One turn moves each row of this set onto another row. After a few examples, where does it send each row asked below?
Z_792: [-2.98  2.86 -1.23  1.75 -2.63 -1.08 -3.20 -1.17 -1.16 -2.42 -3.23  1.63
 -1.26 -1.35 -0.72 -0.83  1.14  1.81]
Z_427: [ 1.85 -1.34  1.11  1.49  3.73 -2.28 -1.00  0.79 -0.41  0.64  1.51 -1.44
  0.76 -0.23 -0.48  0.21 -3.69 -1.23]
Z_625: [-0.38 -0.40  1.33  1.28  3.15 -1.90 -3.22 -1.72 -0.97 -0.20 -0.08 -0.73
  1.40 -0.32  0.98  0.37 -3.33 -3.31]
Z_426: [-0.66 -0.34 -1.97  0.76  1.86  1.71  0.61 -2.52  1.42  4.39 -1.09  0.20
  1.29 -2.70 -2.00 -1.96 -1.18 -0.52]
Z_850: [-3.80  3.57 -0.78 -1.83 -1.33 -1.90 -0.39  1.63 -2.53 -2.40  1.75  1.65
 -1.92 -1.23 -0.70 -2.16  1.00  0.97]
Z_332: [-2.05  3.54  1.61 -2.35  0.81 -1.69 -1.47  0.74  0.03 -2.76 -1.89  0.51
 -2.19 -0.68 -1.07 -0.16  2.36  3.04]
Z_765: [-3.12 -0.30 -4.15  1.44  4.27  2.19  1.47  2.58 -2.39 -2.94 -0.53 -0.96
  1.40  1.51 -1.98 -1.59 -1.27  1.91]
Z_418: [-5.05  1.54  1.39 -1.05 -0.52 -2.76 -0.36  1.11  0.60 -1.19 -3.41  0.31
 -1.93 -0.19 -0.51 -2.00  2.22  1.18]
Z_323: [-2.58  2.37 -0.82 -0.28 -0.91 -3.24 -0.70  0.77 -2.38 -2.55 -2.12  2.08
 -2.24 -0.95 -1.56 -0.13  2.16  2.68]
Z_886: [-4.08 -1.44 -2.69  2.07  3.90  2.33  1.16  2.20 -2.75 -2.66 -1.84 -1.34
  1.21  0.91 -1.69 -1.15 -1.20  2.72]
Z_851: [ 1.15  1.38 -1.58  0.61 -3.58  1.76 -0.15  2.95 -0.45 -2.78 -1.45 -0.24
 -1.67  1.16  1.30 -3.26  0.65  1.72]
Z_23: [ 0.07 -2.33 -1.65 -1.06  2.05  2.66 -0.46 -2.67 -1.86  3.20  0.69  0.57
  1.10 -1.86 -0.03  0.01 -0.17 -1.30]
Z_57: [ 1.89  1.28 -1.34 -1.51  3.39  2.61  0.27 -3.21 -0.74  2.30 -0.96  0.49
  1.25 -2.95 -1.21 -0.05 -0.46 -0.39]
Z_10: [-3.69 -1.08 -3.42  1.73  4.01  2.61  0.89  2.16 -1.83 -2.22 -0.45 -1.24
  1.22  1.08 -2.38 -1.19 -1.05  2.83]
Z_900: [-0.57 -0.59 -1.83 -0.12  1.48  2.33 -3.79 -2.97  0.42  1.86  1.94  0.17
  1.57 -0.48  0.35 -0.67 -1.48 -2.27]
Z_520: [-0.37 -0.33 -3.61  1.46  2.04  2.28  0.62 -3.46  1.08  2.53 -0.10 -1.37
  2.10 -2.41 -1.67 -0.10 -0.59  0.09]
Z_822: [ 0.69  2.84  0.37 -2.65 -1.17  2.52 -0.13  2.06  0.35 -3.31 -2.07 -0.60
 -1.41  0.97  1.94 -2.61  1.70  0.90]
Z_559: [ 0.52  3.79 -2.39  1.71 -3.11 -0.15 -2.03  1.12 -0.39 -3.82 -1.71  0.70
 -0.77  1.07  1.21 -2.81 -0.48 -0.60]
Z_684: [-1.68  2.38 -1.42 -1.53 -2.09  0.44  0.57  2.89  2.34 -1.58 -0.95 -0.35
 -1.23  1.85  0.86 -4.44  1.41 -0.38]
Z_783: [ 1.07  0.02 -0.66  3.02  3.76 -2.10  1.71 -1.02 -0.38 -0.31 -1.77 -2.77
  2.08 -1.03 -0.15  0.00 -3.30 -2.28]
Z_6: [ 0.53  0.51  0.66  2.60  2.02 -0.86 -0.78  0.16 -0.94  1.66  2.57 -0.96
  0.74 -3.11 -1.97 -1.02 -4.65  0.35]
Z_222: [-5.37  1.06  0.20 -0.26 -0.43 -2.15 -0.70  0.04  0.15 -2.86 -2.72 -1.25
 -1.45 -0.26 -0.11 -0.05  2.90  2.18]
Z_547: [-3.45 -0.97 -3.11  1.49  4.43  1.80  1.77  2.34 -3.23 -3.01 -1.46 -1.20
  1.40  1.48 -1.19 -1.18 -1.43  1.47]
Z_708: [ 3.47  1.11  2.03  1.03  4.10 -0.06 -0.21 -0.35  0.18  0.35 -1.50 -1.78
  1.07 -1.66 -0.41  0.06 -3.45 -0.25]
Z_362: [ 1.18  0.50  0.35  2.00  3.37 -2.30  1.77  0.07  0.50  1.64 -2.09 -1.08
  1.47 -1.10 -0.60 -1.91 -3.89 -2.87]
Z_984: [-1.57  2.30 -2.82 -0.95 -1.55  0.68  0.57  2.21  1.57 -3.82 -0.19 -1.89
 -0.71  2.32  1.46 -2.74  1.81 -0.21]
Z_584: [-0.14 -0.22 -0.98  0.40  1.11  1.74  1.39 -1.82 -4.06  2.12  0.70  0.58
  1.38 -3.51  0.44 -1.60 -2.59 -2.36]
Z_830: [-2.40  0.93  1.70  0.21 -3.34  1.40 -0.67  2.91 -1.70 -2.60 -0.16 -1.12
 -1.77 -0.49  2.04 -3.43 -0.36  1.44]

Z_520 -> Z_984
Z_900 -> Z_559
Where do these go?
Z_584 -> Z_830
Z_10 -> Z_765
Z_362 -> Z_418
Z_822 -> Z_708
Z_851 -> Z_427

One turn moves each row of this set onto another row. After a few examples, where does it send each row asked below?
Z_771: [ 0.79 -0.08 -0.37 -0.11 -1.94 -0.43  3.69 -3.80  4.06  0.96 -4.52  0.62
 -0.88]
Z_848: [ 1.04 -5.53 -1.81 -2.93 -2.24 -4.78  0.34 -0.51  0.18  0.23 -0.30 -1.23
  1.18]
Z_455: [ 0.01 -2.10 -3.86 -3.12  0.01 -3.09  3.60 -2.55  0.10 -0.46  4.37  3.30
  1.05]
Z_446: [ 1.15 -6.35 -2.82 -1.52 -1.13 -5.10  0.54 -0.13  0.68 -1.48 -0.09  0.95
  0.21]
Z_565: [ 2.36 -1.00 -3.61 -3.96 -2.17 -1.02  3.45 -2.46 -1.02  1.21  0.83 -1.83
  2.36]
Z_397: [ 1.26 -0.99 -2.83  0.70 -1.99 -3.11  2.42 -2.81  5.30 -1.23 -0.85  5.51
 -1.79]
Z_46: [-1.54 -0.42 -0.95 -1.99 -2.84 -2.51  5.04 -4.29  4.15  2.50  0.60 -0.64
  2.85]
Z_512: [ 1.34 -1.40 -2.23  1.10 -0.05 -0.91  3.52 -2.91  3.60 -1.65 -3.28  3.90
 -2.34]
Z_805: [-0.01 -5.54 -1.27  0.15 -2.73 -4.76  1.80 -1.26  4.17 -0.30 -2.87 -0.83
  1.07]
Z_657: [-0.79 -2.62 -3.99  0.10  0.19 -3.31  4.84 -2.93  3.53 -1.69  2.41  4.77
  0.44]
Z_889: [ 2.59 -0.52 -1.94 -4.20 -0.51 -0.59  1.59 -2.41 -2.01  0.64 -0.21  1.36
 -1.34]
Z_819: [ 0.62 -0.16 -3.99  2.41 -1.33  0.77  3.90 -3.93  2.27  0.96  0.85  3.71
 -0.36]
Z_894: [ 0.33 -5.06 -0.86 -1.86 -3.21 -4.62  1.14 -1.18  2.29  0.98 -1.99 -2.30
  1.68]
Z_351: [ 0.77 -6.89 -2.63 -2.06 -1.44 -5.10  2.12  0.51  2.26 -0.62 -0.52  1.53
 -0.78]
Z_762: [-0.42 -0.79 -2.04 -4.44 -1.87 -2.64  3.75 -3.39  0.42  2.21  3.20 -0.07
  2.48]
Z_983: [ 0.50 -6.38 -2.52  0.40 -1.45 -5.11  1.45 -0.56  3.25 -1.82 -1.69  1.21
  0.14]
Z_202: [ 1.11 -0.59 -2.44 -1.39 -3.28 -0.85  4.93 -3.50  3.11  1.60 -2.10 -2.72
  2.83]
Z_253: [ 1.58  0.45 -0.24 -3.34 -2.26 -0.23  2.49 -3.52  0.61  2.34 -2.60 -1.03
 -0.24]
Z_758: [ 1.94 -2.90 -5.67  1.14  0.07 -1.71  4.73 -2.02  2.64 -3.12 -0.25  3.27
  0.18]
Z_883: [ 2.46 -1.66 -3.24 -1.48  0.83 -1.03  2.17 -2.06 -0.15 -1.84 -0.65  4.38
 -2.67]
Z_458: [ 1.21 -0.25 -4.43  0.96 -1.00  0.74  3.15 -3.54  0.21  1.03  2.24  3.71
 -0.48]
Z_376: [-0.04 -6.06 -1.10 -1.74 -3.01 -4.81  2.80 -0.46  4.18  1.13 -2.39 -0.72
  0.34]
Z_833: [-1.77 -1.59 -2.21  0.76 -1.54 -2.93  5.65 -3.99  6.07  0.01  0.12  2.29
  1.62]
Z_951: [ 0.64  0.99 -2.73  0.18 -2.69  1.11  3.48 -4.44  0.99  3.27  0.94  0.89
  0.85]
Z_180: [ 0.32  0.53 -2.94  1.94 -2.44  1.03  4.11 -4.51  2.75  2.32  0.07  1.92
  0.43]
Z_145: [ 0.41 -5.81 -1.15 -3.36 -2.96 -4.72  2.16 -0.20  2.22  1.67 -1.28 -1.36
  0.57]
Z_778: [ 0.62  0.38 -0.82 -0.29 -4.01 -2.64  2.78 -3.87  6.25  1.47 -2.37  2.10
 -0.24]
Z_312: [ 1.17  0.45 -3.61 -0.48 -1.81  0.92  2.94 -3.75 -0.64  2.44  2.33  2.04
  0.29]
Z_189: [ 0.89 -6.34 -2.13 -3.61 -2.05 -4.94  1.69  0.40  1.10  0.62 -0.04  0.04
 -0.14]
Z_164: [ 1.35  1.01 -0.44 -3.62 -4.49 -2.42  1.61 -3.57  2.79  3.21 -0.68  0.12
  0.56]
Z_241: [ 2.37 -1.09 -3.65 -2.11 -1.27 -3.19  1.07 -1.94  1.35 -1.13  1.80  5.60
 -1.98]
Z_546: [ 0.15 -6.68 -2.03 -0.91 -2.01 -5.01  2.78 -0.04  4.21 -0.29 -1.85  1.07
 -0.50]
Z_703: [ 2.86 -2.42 -5.69 -2.49 -0.11 -1.52  3.38 -1.57 -1.24 -1.69  1.93  1.82
  0.74]
Z_156: [ 0.89 -1.77 -3.70  1.74 -1.91 -1.28  5.66 -3.17  5.35 -1.01 -2.71  0.59
  1.50]
Z_929: [ 2.43  0.10 -2.22 -4.83 -2.80 -2.77  0.51 -2.46 -0.22  1.56  1.96  2.29
 -0.58]

Z_512 -> Z_771
Z_848 -> Z_446
Z_819 -> Z_180
Where do these go?
Z_565 -> Z_703
Z_376 -> Z_145
Z_241 -> Z_397
Z_46 -> Z_762

One turn moves each row of this set onto another row. After a few examples, where does it send each row asked below?
Z_428: [-1.50  1.62 -2.76  1.95 -2.81 -0.79 -0.17 -0.54 -1.88 -2.98 -5.33 -1.40
  1.60  1.72  2.29  1.67 -4.04  1.63]
Z_388: [-0.83 -1.57 -5.38  0.54  3.71  0.26 -1.62 -0.64  1.28  1.76 -1.20  0.48
 -0.21 -0.72  1.82 -2.08 -0.67 -2.00]
Z_337: [-0.26 -2.84  0.51 -0.45  3.67 -0.99  1.28  0.96  0.62  0.96 -1.09  1.73
  4.07 -1.60  0.84  0.20  0.39  0.68]
Z_709: [-0.43 -1.93  1.49  0.85  3.43 -1.95 -2.14  1.95 -1.63 -1.46 -1.76  0.25
  2.86  2.08  0.81 -0.54  3.21  0.94]
Z_358: [-0.20 -1.12 -5.20  2.05  3.32  1.03 -2.24 -1.54  1.11  0.94 -2.02  1.76
  0.29 -1.47  1.86 -2.32 -1.01 -0.96]
Z_804: [-0.74  2.10 -3.58  1.62 -2.68 -0.75 -0.11 -1.07 -1.54 -3.20 -5.08 -0.95
  1.90  1.00  2.14  1.61 -3.85  1.69]
Z_414: [-0.88  0.77 -5.43 -0.83  0.75 -2.57 -2.31 -1.82  2.79 -1.21 -1.34  1.12
  2.07 -1.15  0.65 -1.81 -2.70  1.52]
Z_922: [-0.73 -0.76 -1.04  0.52 -1.74 -1.05  0.90 -2.10  1.08  1.86 -2.49 -2.45
  0.75 -0.87  2.42  2.35 -2.16  3.68]
Z_615: [-1.92 -0.69  2.68  1.67  4.03 -1.82 -1.67  1.71 -1.14 -0.71 -2.55 -0.62
  2.34  1.72  0.59 -0.12  2.90  0.39]
Z_671: [-0.22 -0.76  0.39  2.87  3.61  2.45 -1.32  5.67  0.35  0.03 -1.32 -3.18
 -0.62  0.57  1.64 -1.59 -0.34 -0.06]
Z_773: [-2.89  3.60 -5.00 -0.31 -1.16  0.27  2.56  3.35  0.08 -2.61 -1.26 -1.58
  0.93  1.63 -1.23  0.03 -0.36  1.49]
Z_448: [ 0.85  1.55 -0.63  2.64  2.88  0.97 -2.57  5.61 -0.27 -3.16 -1.28 -2.84
  1.54  0.40  1.65  1.84 -4.37  0.57]
Z_812: [-0.87  0.94 -0.71  1.67 -2.21 -2.09  1.48 -2.28  0.63  1.48 -3.24 -1.93
  1.37 -1.24  2.80  0.90 -2.89  3.01]
Z_173: [-0.45 -2.85  0.78 -0.27  4.33 -1.06  0.59  1.37  0.85  1.55 -0.45  1.52
  3.17 -1.51  1.14  0.10  0.02  0.40]
Z_756: [-1.68  4.46 -2.86  3.94  0.98  0.19 -0.16  3.37 -2.35 -1.63 -0.91 -2.44
 -0.10  2.35 -0.31  1.86  1.77  1.08]
Z_633: [-1.16  4.02 -4.23 -0.94 -2.19  0.33  2.23  3.51  0.34 -2.30 -1.38  0.39
  0.93  0.64 -1.16 -0.39 -0.40  0.78]
Z_528: [-0.91 -0.98 -5.09  2.51  3.64 -0.30 -1.67 -0.49  0.65  1.28 -1.66  0.74
 -0.04 -1.07  3.15 -1.98 -0.82 -2.74]
Z_114: [ 0.71 -0.97  0.44  2.35  3.52  2.38 -1.57  5.09  0.69 -0.07 -0.92 -3.29
 -0.78  0.19  2.28 -1.91 -0.82  0.18]
Z_64: [ 0.50 -0.22 -1.34  0.12 -2.05 -1.45  0.68 -1.60  0.38  1.40 -2.97 -1.38
  1.32 -1.74  2.72  2.28 -3.43  3.35]
Z_9: [ 0.09  1.67 -1.30  4.56  2.78  1.96 -2.32  4.57 -0.18 -3.98 -1.74 -2.63
  1.78  0.79  1.62  0.45 -4.36  1.13]
Z_749: [-1.97 -0.57  1.63  1.11  3.97 -1.25 -2.56  1.76 -1.66 -2.03 -3.71 -0.11
  2.33  1.51  0.12 -0.66  2.96  1.50]
Z_885: [ 1.08  1.36 -1.27  3.67  2.64  0.67 -1.76  4.38 -0.53 -3.70 -0.51 -2.89
  2.89  1.27  1.52  0.69 -5.05  1.72]
Z_415: [-1.48  3.85 -4.74  0.07 -2.28 -0.65  1.82  3.03 -0.37 -3.26 -1.03 -0.15
  1.63  1.34 -0.94 -0.59  0.29  2.25]
Z_65: [-0.63  0.05 -4.87 -1.82  0.85 -2.40 -1.74 -2.19  2.53 -1.08 -1.13  1.39
  1.98 -1.06  1.08 -1.71 -2.40  1.53]
Z_764: [-1.51  4.50 -2.80  4.45  0.20  0.01 -0.36  3.38 -2.23 -2.02 -1.62 -3.10
  0.45  2.40 -0.11  1.55  1.37  1.40]

Z_65 -> Z_804
Z_448 -> Z_709
Where do these go?
Z_114 -> Z_337
Z_64 -> Z_415
Z_922 -> Z_633

One turn moves each row of this set onto another row. After a few examples, where does it send each row asked below?
Z_299: [-1.71 -0.61  2.82  4.19  1.65  3.37  0.33  1.86 -2.02  5.91 -3.07 -0.55
  3.60 -2.01 -0.66]
Z_471: [-1.64 -1.03  5.86 -1.88 -0.35  2.10 -0.89  2.58  2.96  2.42 -3.42  0.61
  2.10 -0.10  3.43]
Z_374: [-3.37 -2.86 -2.18  1.89  2.37 -0.95  1.44  1.71 -1.57  0.63 -2.18  0.41
  2.48  0.05  1.19]
Z_193: [-0.64 -1.48  2.04  4.40  1.76  4.29  2.92  2.42  1.30  5.28 -4.88 -0.79
 -0.61 -2.93  0.51]
Z_770: [-2.19 -0.11 -0.43  2.29  2.93 -0.48  2.72 -2.72  1.92  2.02 -2.42  0.00
  3.92  2.67 -0.39]
Z_616: [-0.81 -1.34 -0.07  1.34  2.29  1.78 -0.48 -0.47 -1.54  2.22  2.13 -1.71
  2.95 -1.12 -0.76]
Z_918: [-0.17 -5.25 -0.08 -0.70  0.85  1.64  0.06 -0.56 -0.59  0.88 -3.01  1.61
  4.45 -0.41 -0.06]
Z_353: [-0.91 -1.51  2.95  4.21  1.04  3.83  3.76  1.58  2.37  5.94 -5.57 -0.32
 -0.11 -1.69  1.38]
Z_443: [-3.73 -2.49 -0.40  4.04  0.01 -1.10  2.20  0.24  3.21  3.57  0.08  1.88
  0.08  0.11  2.10]
Z_317: [ 0.51  0.32 -0.45  1.99  1.55  2.20  1.49 -1.10  4.17  3.06  1.97 -1.32
 -0.04 -0.78  1.32]
Z_419: [ 0.24 -4.69  0.72  0.32 -0.57  2.21  2.65 -1.58  4.85  2.60 -2.42  2.49
  0.40 -0.35  1.67]
Z_791: [-0.85  1.76  1.59  1.76  3.24  4.62  3.77  1.60 -0.55  4.64 -4.72 -1.10
  2.64 -0.14  1.07]
Z_881: [-2.09 -2.43  6.03 -1.75 -0.41  2.24 -0.81  2.83  2.21  2.31 -3.63  0.53
  1.29 -0.83  2.90]
Z_21: [-3.43 -2.06 -0.87  2.86  0.72 -0.48  3.80  0.27  3.55  2.99 -0.90  1.51
 -0.75  0.60  2.65]
Z_875: [-0.17 -3.16  0.23  2.63  1.25  2.38  1.63 -0.16  2.43  2.74  1.34 -1.45
 -2.07 -2.68  0.05]
Z_342: [ 1.03 -3.15  3.15 -1.22 -1.78  2.26 -1.51  2.62  3.21  2.49 -4.88 -1.72
  0.63  0.43  1.92]
Z_228: [-3.20 -4.55  0.55  3.39  2.31 -0.39  2.45 -1.66 -0.30  1.78 -3.04 -0.08
  1.62  0.08 -2.22]
Z_329: [ 1.13 -2.28  3.19 -0.92 -1.98  1.90 -2.38  2.40  3.66  2.88 -4.27 -1.54
  1.65  0.80  2.03]
Z_383: [-0.80  0.28  2.07  1.94  2.22 -1.08 -1.37  4.08  0.84  1.38 -1.30 -2.37
  0.26 -0.43 -2.49]
Z_798: [-0.26  1.64  1.41  0.47  3.10 -0.43  0.63  3.91  1.65  0.68 -2.30 -2.67
 -0.23  0.68 -1.53]
Z_974: [-0.41 -1.00 -0.85 -0.57  3.52  2.98  2.73 -0.16 -1.15  0.86  0.29 -2.27
  0.99 -0.41  0.10]
Z_166: [-3.00 -1.07 -2.45  1.78  2.54 -1.11  1.18  1.29 -0.68  0.95 -1.81  0.46
  3.69  1.04  1.83]
Z_43: [-0.52 -2.23  4.51 -2.83 -1.64  2.74 -0.17  1.42  1.29  3.37 -3.62 -1.09
  2.06  2.51  1.62]
Z_915: [-1.50 -2.48 -1.00  2.99  2.94  0.07  4.08 -1.59  3.63  1.13 -4.37 -0.35
 -0.03  0.70 -0.24]
Z_432: [ 0.38 -3.00 -0.68 -1.53  1.46  1.79  0.71 -1.04  0.57  0.68 -3.00  1.59
  5.28  0.97  1.08]
Z_349: [-1.86 -2.40 -0.10  5.30  1.37 -1.49  0.08 -2.06  3.35  2.82 -1.89  0.22
  2.70  0.04 -1.16]
Z_893: [-0.56  1.15  1.59  2.11  2.93  3.59  2.58  1.72 -0.83  4.41 -5.91 -1.26
  4.46  0.29  1.41]
Z_89: [-2.36 -0.28  4.08  1.06  1.39  0.03  2.36  2.75  1.70  2.92 -0.48 -1.49
 -2.40  0.63 -2.32]
Z_973: [-1.33 -1.71  5.26 -1.27 -0.16  1.77 -2.29  3.19  2.30  1.87 -3.85  0.28
  2.40 -1.10  3.01]
Z_916: [-1.96  1.82  3.96  1.29  1.17 -0.40  1.17  2.13  2.65  3.50  0.57 -1.20
 -0.43  1.63 -1.73]
Z_514: [-0.79 -3.14  4.87 -2.17 -2.09  2.49 -1.04  1.57  0.69  3.66 -3.30 -1.07
  2.05  1.77  1.00]
Z_235: [-1.32 -1.46  2.51  3.82  1.86  2.93  0.61  2.22 -2.27  5.05 -5.23 -0.88
  4.28 -1.57 -0.10]
Z_302: [-0.61  0.68  3.07  5.10  0.31  2.79  1.42  0.89  3.37  7.02 -3.75  0.08
  2.66 -0.87  1.74]
Z_653: [ 0.14 -4.13  1.03  1.32 -1.28  1.42  0.72 -1.88  4.97  3.47 -1.10  2.81
  2.09 -0.36  1.42]
Z_789: [ 0.01  2.34  1.88  4.74  1.38  3.41  0.86  1.22  3.01  6.36 -3.02 -0.35
  2.85 -1.28  1.54]
Z_687: [-1.22 -1.57  4.89 -1.98  0.33  2.22 -0.99  3.31  2.49  1.40 -4.56  0.08
  1.71 -0.76  3.38]

Z_166 -> Z_443
Z_317 -> Z_616
Where do these go?
Z_653 -> Z_918
Z_299 -> Z_193
Z_471 -> Z_973
Z_514 -> Z_342
Z_770 -> Z_349
Z_383 -> Z_89
Z_302 -> Z_235

